Read these off the matrix that follows. Rows and columns are numbered from 0.
1) Find the entry in row 0 and column 2.
2) Find the entry just right of 13.81.
3) Find the entry in row 1 and column 0.
4) Find the entry just right of -18.20.
5) Find the bottom entry of the column that holds the smallest entry.
6) Find the entry in row 0 and column 1.
7) Find the entry just right of 17.91.
8) Find the entry in row 2 and column 0.
[[-22.55 -14.63  14.97 -14.56  23.67  22.77  14.51 -22.81  14.86  22.77]
 [-16.46  19.05 -18.16  17.91  13.98  16.15 -18.20 -16.94 -18.59  16.45]
 [-16.29  19.11 -18.24  17.97  13.77  15.98 -18.27 -16.79 -18.66  16.28]
 [-22.49  14.27 -13.37  13.69  21.78  22.61 -13.95 -22.77 -13.90  22.58]
 [-22.95  13.81 -12.87  13.26  22.33  23.10 -13.50 -23.21 -13.41  23.05]
 [-22.47 -14.55  14.91 -14.48  23.61  22.71  14.44 -22.76  14.80  22.72]
 [-22.41 -14.55  14.93 -14.49  23.57  22.65  14.46 -22.70  14.82  22.66]
 [-22.47 -14.53  14.90 -14.46  23.61  22.70  14.43 -22.77  14.79  22.72]
 [-23.20  13.77 -12.85  13.24  22.55  23.32 -13.48 -23.44 -13.38  23.28]
 [-22.29 -14.49  14.84 -14.42  23.44  22.55  14.38 -22.60  14.73  22.54]
 [-22.52 -14.66  15.00 -14.58  23.67  22.71  14.53 -22.77  14.89  22.76]
 [-23.09  13.82 -12.90  13.28  22.47  23.23 -13.53 -23.34 -13.43  23.18]
 [-22.37 -14.52  14.89 -14.45  23.52  22.62  14.42 -22.67  14.78  22.62]
 [-23.36  13.45 -12.50  12.93  22.76  23.46 -13.15 -23.56 -13.03  23.43]]
1) 14.97
2) -12.87
3) -16.46
4) -16.94
5) -23.56
6) -14.63
7) 13.98
8) -16.29
